data =
[[10, -14, -17, -18, 5, -17, 14, 7, 2, 4, 10, -14, 18],
 [24, -24, -16, -3, -50, 11, -22, -25, -21, 9, -5, 17, -25],
 [-14, -23, 7, 17, 9, -22, -3, -20, 20, -1, 21, 19, -5],
 [3, -24, 17, 15, -3, -25, 2, -26, 12, -19, 22, -6, -27],
 [-18, 4, -20, 8, -33, 16, 17, 5, -20, -7, -15, -17, 5],
 [-8, 23, -19, -15, -45, 25, -4, 27, -8, 23, -19, 15, 26],
 [-28, 3, -30, 21, -29, 14, 32, -11, -24, -29, -1, -30, -22]]
Indices start at 1.
(1, 1) = 10
(7, 1) = -28
(4, 12) = -6
(4, 6) = -25
(5, 6) = 16
(7, 8) = -11
(7, 6) = 14
(1, 4) = -18
(4, 8) = -26
(2, 2) = -24
(1, 7) = 14
(2, 3) = -16
(4, 9) = 12
(7, 4) = 21
(3, 12) = 19
(2, 6) = 11
(5, 7) = 17
(7, 2) = 3
(3, 8) = -20
(7, 9) = -24
(2, 10) = 9
(4, 4) = 15
(6, 13) = 26
(3, 1) = -14
(3, 13) = -5
(7, 10) = -29
(6, 9) = -8
(3, 3) = 7
(6, 6) = 25
(1, 12) = -14
(4, 10) = -19
(2, 13) = -25
(3, 5) = 9
(4, 11) = 22
(6, 7) = -4
(1, 11) = 10
(2, 4) = -3
(2, 7) = -22

arr =
10 -27 -16 -39 5
2 24 -6 20 -11
-3 47 14 25 22
37 5 21 -39 12
-6 15 5 20 3
0 1 -13 15 -25
-9 42 -13 -5 -4
Rows and columns are counted from 1.
row 1 col 1 = 10
row 4 col 4 = -39
row 2 col 4 = 20
row 5 col 4 = 20
row 2 col 1 = 2
row 3 col 4 = 25
row 7 col 3 = -13
row 5 col 3 = 5
row 4 col 5 = 12
row 6 col 3 = -13
row 3 col 5 = 22
row 6 col 5 = -25
row 5 col 1 = -6

X =
-13.1,-6.8,-12.2,-9.2,-9.9,-8.8,-8.6,-7.6,-7.9,-9.6,-8.0,-8.4
-8.5,-5.6,-8.1,-7.3,-9.7,-6.8,-8.7,-16.9,-10.8,-10.2,-7.4,-7.2
-22.6,-4.1,-0.5,-2.9,-17.3,-8.4,-16.3,-5.4,-26.6,-13.0,-2.1,-11.4
-9.0,-5.8,-10.2,-10.5,-7.6,-8.3,-10.8,-7.5,-9.5,-10.0,-11.2,-10.8
-20.6,-5.0,-2.1,-3.8,-16.1,-8.2,-15.1,-5.8,-23.7,-12.3,-3.4,-10.8
-3.7,-18.5,-11.2,-9.6,-16.5,-12.7,-11.6,-9.3,-13.3,-13.1,-6.3,-3.3
-8.8,-7.3,-8.2,-7.9,-9.6,-7.8,-8.9,-13.4,-10.1,-9.6,-8.2,-8.1
-16.7,5.6,-19.9,-17.2,-11.1,-1.0,-6.9,-13.6,-1.2,-26.9,-15.6,-11.5
-4.9,-8.0,17.6,-13.3,-18.2,0.3,-3.0,6.0,-0.8,-5.3,11.9,-18.9
-3.4,-7.7,27.4,-15.2,-21.9,3.6,-0.6,11.9,2.6,-4.2,19.9,-22.4
-10.4,-7.3,-10.7,-10.0,-9.4,-7.8,-8.7,-9.7,-7.9,-11.5,-9.9,-9.4
-24.6,-3.3,0.5,-1.9,-18.6,-8.2,-17.3,-4.6,-28.7,-13.3,-1.3,-11.8
-9.7,-8.0,-10.1,-9.8,-9.3,-8.4,-8.9,-9.6,-8.5,-10.5,-9.8,-9.4
-8.6,-8.5,-9.0,-9.1,-9.8,-9.1,-9.2,-9.0,-8.8,-8.7,-9.1,-8.1
-9.9,-7.1,-10.5,-10.3,-9.6,-8.0,-8.8,-9.7,-8.3,-11.6,-10.0,-9.4
Indices start at 1.
row 1 col 1	-13.1
row 11 col 5	-9.4
row 14 col 8	-9.0
row 5 col 5	-16.1
row 7 col 2	-7.3
row 8 col 4	-17.2
row 15 col 6	-8.0
row 2 col 6	-6.8
row 3 col 12	-11.4
row 1 col 9	-7.9
row 8 col 9	-1.2
row 2 col 7	-8.7
row 1 col 12	-8.4
row 9 col 7	-3.0
row 4 col 3	-10.2
row 7 col 9	-10.1
row 5 col 10	-12.3
row 8 col 1	-16.7
row 6 col 12	-3.3
row 11 col 12	-9.4
row 2 col 5	-9.7
row 4 col 6	-8.3
row 3 col 8	-5.4
row 14 col 9	-8.8
row 3 col 11	-2.1
row 5 col 3	-2.1
row 6 col 10	-13.1
row 11 col 11	-9.9
row 5 col 11	-3.4
row 7 col 10	-9.6
row 4 col 10	-10.0
row 3 col 2	-4.1
row 6 col 11	-6.3
row 8 col 11	-15.6
row 11 col 2	-7.3
row 1 col 2	-6.8

B =
13 -6 -2 13 -1 3 8 -14 -1 -2 -25 34 -11 6 1
6 -10 -3 15 2 2 12 -15 20 -5 -21 2 -6 21 -16
10 -14 -5 -19 11 5 -11 9 -26 14 -16 54 -39 -21 11
-1 -16 -2 -7 4 6 10 5 15 14 -4 17 -21 9 -12
11 -11 2 13 6 8 12 -22 16 -3 -26 16 -11 20 -12
3 -18 0 -5 8 -1 12 -4 26 5 6 1 -14 6 -19
5 -6 -6 8 1 -4 15 -15 22 0 -16 0 -1 26 -17
7 -12 2 -17 4 -3 6 4 5 13 -9 20 -26 -3 -1
-1 -20 -4 -6 -1 1 8 3 15 13 -10 14 -15 2 -10
7 -7 -5 11 2 0 4 -8 7 -3 -24 22 -6 16 -5
Indices start at 1.
row 1 col 1 => 13
row 3 col 1 => 10
row 9 col 2 => -20
row 2 col 13 => -6
row 9 col 3 => -4
row 8 col 1 => 7
row 4 col 6 => 6
row 1 col 15 => 1
row 8 col 11 => -9
row 10 col 7 => 4
row 2 col 6 => 2
row 2 col 15 => -16
row 7 col 1 => 5
row 4 col 2 => -16
row 1 col 9 => -1
row 5 col 9 => 16
row 3 col 6 => 5
row 10 col 13 => -6
row 6 col 2 => -18
row 9 col 4 => -6
row 5 col 14 => 20
row 8 col 6 => -3
row 6 col 11 => 6
row 7 col 3 => -6
row 3 col 7 => -11
row 10 col 9 => 7
row 9 col 1 => -1
row 1 col 10 => -2
row 2 col 3 => -3
row 5 col 15 => -12
row 7 col 4 => 8
row 5 col 6 => 8
row 4 col 5 => 4
row 10 col 6 => 0

M =
[[-0.23 -0.02  0.17  0.11]
 [-0.22 -0.06  0.09 -0.07]
 [-0.12  0.07  0.07  0.06]
 [-0.15  0.05  0.09  0.07]
 [-0.14  0.01  0.11  0.16]
 [ 0.09 -0.01 -0.09  0.04]
 [-0.08 -0.14 -0.06 -0.18]]
Indices start at 1.
(1, 1) = -0.23
(3, 4) = 0.06
(7, 2) = -0.14
(1, 3) = 0.17
(5, 4) = 0.16
(3, 2) = 0.07
(7, 1) = -0.08
(3, 3) = 0.07
(7, 4) = -0.18
(4, 2) = 0.05
(2, 1) = -0.22
(1, 2) = -0.02
(6, 2) = -0.01
(6, 4) = 0.04
(4, 3) = 0.09
(6, 3) = -0.09

x =
14 12 24 15
24 23 24 22
43 29 22 35
18 20 21 24
18 11 30 17
18 20 19 18
20 22 25 20
21 24 14 18
18 18 18 20
Rows and columns are counted from 1.
(1, 1) => 14
(7, 1) => 20
(1, 3) => 24
(9, 2) => 18
(4, 4) => 24
(2, 4) => 22
(5, 4) => 17
(6, 3) => 19
(7, 4) => 20
(6, 4) => 18

A =
-13 43 38 15 -40 20 29 -10 -3 -20 -43 -1 8 14
-17 40 33 3 -35 16 23 -14 4 -25 -47 -4 2 17
-22 5 17 45 9 21 -5 -2 -12 -29 -46 2 25 8
6 -3 -43 8 -6 -33 -4 7 12 29 38 -49 0 1
-20 -4 15 9 12 0 -10 25 -22 0 21 14 -30 3
-20 33 27 -2 -22 13 13 -17 9 -30 -51 -5 -1 18
-12 43 39 24 -42 24 30 -7 -10 -17 -40 1 14 12
2 7 2 6 -1 -22 9 -11 24 -18 -8 -13 -1 -6
-21 -3 14 9 9 -2 -9 26 -24 -1 22 11 -30 5
2 3 4 5 -8 -18 7 -9 29 -16 -6 -14 1 -3
-11 -14 -27 -15 -45 -1 6 -8 13 -12 43 -41 5 -30
17 8 -30 14 12 -39 -10 8 9 43 18 -35 -2 10
-24 25 22 -1 -12 11 5 -16 10 -34 -53 -7 -1 17
-16 15 28 57 -8 27 8 2 -21 -20 -40 6 31 6
-1 -10 -44 1 -22 -23 -1 4 15 14 47 -53 2 -9
-14 -4 3 -2 0 7 -9 17 -21 9 4 12 -3 5
Rows and columns are counted from 1.
(1, 1) -> -13
(2, 2) -> 40
(10, 11) -> -6
(11, 14) -> -30
(8, 7) -> 9
(12, 10) -> 43
(1, 3) -> 38
(8, 10) -> -18
(2, 4) -> 3
(5, 11) -> 21
(13, 13) -> -1
(2, 8) -> -14
(8, 11) -> -8
(7, 2) -> 43
(14, 13) -> 31
(1, 11) -> -43
(3, 12) -> 2
(5, 8) -> 25
(9, 12) -> 11
(5, 3) -> 15
(8, 2) -> 7
(8, 1) -> 2
(8, 8) -> -11
(8, 4) -> 6
(13, 1) -> -24
(7, 6) -> 24
(13, 5) -> -12
(6, 1) -> -20
(13, 2) -> 25
(2, 11) -> -47
(16, 6) -> 7
(13, 14) -> 17
(1, 10) -> -20
(10, 3) -> 4
(6, 6) -> 13
(3, 7) -> -5
(10, 4) -> 5
